m =
[[ 111.11  124.25   73.90   99.86   56.27   18.83   46.52   -9.59  -13.58
    38.13  -43.18   41.43  127.25   23.54  101.89]
 [  84.50    7.83   39.36   12.28   32.44  101.30   38.01   44.12   99.68
   107.76 -111.42   52.88   86.78   42.55    9.51]
 [  40.44   21.65   27.90   80.96  208.66   51.13   20.02   98.04  -19.43
   -21.49    2.48  165.01   66.78  187.99   52.41]
 [ -35.52   29.38  -12.56   39.49  -68.81   61.23   -7.63   73.21  167.09
    63.11   89.53  -12.20  -14.52  -26.92   14.68]
 [ 172.72  -32.65  144.10   37.44   77.45  232.40  163.26   60.14 -122.12
  -131.95  112.38   46.41  122.51   40.17   80.04]
 [ 145.38   58.88  192.86  120.84   69.09  197.84   60.26  154.01 -171.40
  -162.35  143.97   74.35  146.45  113.02   58.12]
 [ -79.05  114.65  -28.77   91.11    6.59  -64.07  -54.52   26.29  212.51
   174.38  -86.03  117.35  -10.20  113.40   -3.42]
 [ -20.42   16.26   25.09  121.19    8.74   49.41   57.96   -1.43  149.17
    41.78   48.35   17.04   85.81    9.33  -54.55]
 [  89.62  -35.95   72.19  -75.52 -110.51   40.58   87.45   41.60   98.03
   -14.27   11.72 -146.64   57.66 -117.32   70.97]
 [  52.61  -19.46   66.27   41.47  102.25   61.82  101.66   77.82  -39.53
     8.61   48.32   93.76   56.03   93.28   74.86]]
m[-10, -15] = 111.11
m[5, -4] = 74.35
m[-6, 1] = -32.65
m[-8, 9] = -21.49
m[0] = [111.11, 124.25, 73.90, 99.86, 56.27, 18.83, 46.52, -9.59, -13.58, 38.13, -43.18, 41.43, 127.25, 23.54, 101.89]
m[-5, 13] = 113.02
m[5] = [145.38, 58.88, 192.86, 120.84, 69.09, 197.84, 60.26, 154.01, -171.40, -162.35, 143.97, 74.35, 146.45, 113.02, 58.12]
m[-4, -4] = 117.35
m[6, 14] = -3.42
m[:, -15] = [111.11, 84.50, 40.44, -35.52, 172.72, 145.38, -79.05, -20.42, 89.62, 52.61]
m[-6, -13] = 144.10
m[:, 12] = [127.25, 86.78, 66.78, -14.52, 122.51, 146.45, -10.20, 85.81, 57.66, 56.03]
m[3, 3] = 39.49
m[3, -1] = 14.68
m[-8, -12] = 80.96
m[3, -9] = -7.63
m[-10, -7] = -13.58
m[-5, -8] = 154.01
m[1, 6] = 38.01
m[-2, -15] = 89.62
m[-2, 10] = 11.72
m[:, -1] = [101.89, 9.51, 52.41, 14.68, 80.04, 58.12, -3.42, -54.55, 70.97, 74.86]
m[0, -12] = 99.86
m[-1, -6] = 8.61
m[:, 3] = [99.86, 12.28, 80.96, 39.49, 37.44, 120.84, 91.11, 121.19, -75.52, 41.47]
m[-4] = [-79.05, 114.65, -28.77, 91.11, 6.59, -64.07, -54.52, 26.29, 212.51, 174.38, -86.03, 117.35, -10.20, 113.40, -3.42]
m[-2, -6] = -14.27
m[7, 13] = 9.33
m[-7] = [-35.52, 29.38, -12.56, 39.49, -68.81, 61.23, -7.63, 73.21, 167.09, 63.11, 89.53, -12.20, -14.52, -26.92, 14.68]
m[2, 5] = 51.13
m[:, 13] = [23.54, 42.55, 187.99, -26.92, 40.17, 113.02, 113.40, 9.33, -117.32, 93.28]
m[7] = [-20.42, 16.26, 25.09, 121.19, 8.74, 49.41, 57.96, -1.43, 149.17, 41.78, 48.35, 17.04, 85.81, 9.33, -54.55]
m[-3, 0] = -20.42
m[-9] = [84.50, 7.83, 39.36, 12.28, 32.44, 101.30, 38.01, 44.12, 99.68, 107.76, -111.42, 52.88, 86.78, 42.55, 9.51]

W =
[[-0.004 -0.233 -0.025  0.081  0.029 -0.203  0.155]
 [-0.065  0.005 -0.008 -0.079 -0.045 -0.021 -0.035]
 [ 0.051  0.024 -0.109 -0.014  0.015  0.107 -0.093]
 [-0.023 -0.064  0.091 -0.071 -0.048  0.111 -0.105]
 [-0.151  0.077 -0.116 -0.145 -0.230 -0.030 -0.070]
 [ 0.011 -0.074 -0.085  0.014  0.056  0.124 -0.094]
 [-0.072 -0.034 -0.071  0.017 -0.009  0.119 -0.181]
 [-0.191 -0.122 -0.133  0.153 -0.096 -0.089 -0.184]
 [ 0.052  0.010 -0.078 -0.022 -0.005  0.027 -0.091]
 [-0.055 -0.073 -0.176  0.018 -0.033 -0.205  0.004]
 [ 0.085 -0.079  0.052 -0.156 -0.032  0.124  0.021]
 [-0.118 -0.027 -0.003 -0.163  0.008 -0.124  0.043]
 [-0.045 -0.174  0.066  0.005 -0.124 -0.114 -0.030]
 [-0.102  0.029 -0.145  0.029  0.013  0.165 -0.207]
 [-0.112 -0.023 -0.082 -0.116 -0.163  0.102 -0.063]
 [-0.070 -0.017 -0.022 -0.096 -0.100 -0.107  0.010]]
W[0, 0] = -0.004
W[9] = [-0.055, -0.073, -0.176, 0.018, -0.033, -0.205, 0.004]
W[13, 6] = -0.207
W[6] = [-0.072, -0.034, -0.071, 0.017, -0.009, 0.119, -0.181]
W[10] = [0.085, -0.079, 0.052, -0.156, -0.032, 0.124, 0.021]
W[11, 0] = -0.118
W[9, 6] = 0.004
W[13, 5] = 0.165
W[:, 1] = [-0.233, 0.005, 0.024, -0.064, 0.077, -0.074, -0.034, -0.122, 0.010, -0.073, -0.079, -0.027, -0.174, 0.029, -0.023, -0.017]
W[:, 2] = [-0.025, -0.008, -0.109, 0.091, -0.116, -0.085, -0.071, -0.133, -0.078, -0.176, 0.052, -0.003, 0.066, -0.145, -0.082, -0.022]
W[:, 0] = [-0.004, -0.065, 0.051, -0.023, -0.151, 0.011, -0.072, -0.191, 0.052, -0.055, 0.085, -0.118, -0.045, -0.102, -0.112, -0.070]
W[10, 6] = 0.021
W[9, 4] = -0.033
W[15] = [-0.070, -0.017, -0.022, -0.096, -0.100, -0.107, 0.010]
W[11, 3] = -0.163
W[9, 2] = -0.176
W[10, 4] = -0.032
W[:, 5] = [-0.203, -0.021, 0.107, 0.111, -0.030, 0.124, 0.119, -0.089, 0.027, -0.205, 0.124, -0.124, -0.114, 0.165, 0.102, -0.107]
W[3, 0] = -0.023
W[2, 5] = 0.107
W[3, 2] = 0.091
W[8, 5] = 0.027
W[7, 4] = -0.096
W[:, 6] = [0.155, -0.035, -0.093, -0.105, -0.070, -0.094, -0.181, -0.184, -0.091, 0.004, 0.021, 0.043, -0.030, -0.207, -0.063, 0.010]
W[14, 1] = -0.023
W[5, 3] = 0.014
W[0, 4] = 0.029
W[:, 3] = [0.081, -0.079, -0.014, -0.071, -0.145, 0.014, 0.017, 0.153, -0.022, 0.018, -0.156, -0.163, 0.005, 0.029, -0.116, -0.096]
W[4, 4] = -0.230
W[7, 6] = -0.184
W[0, 1] = -0.233
W[14, 2] = -0.082
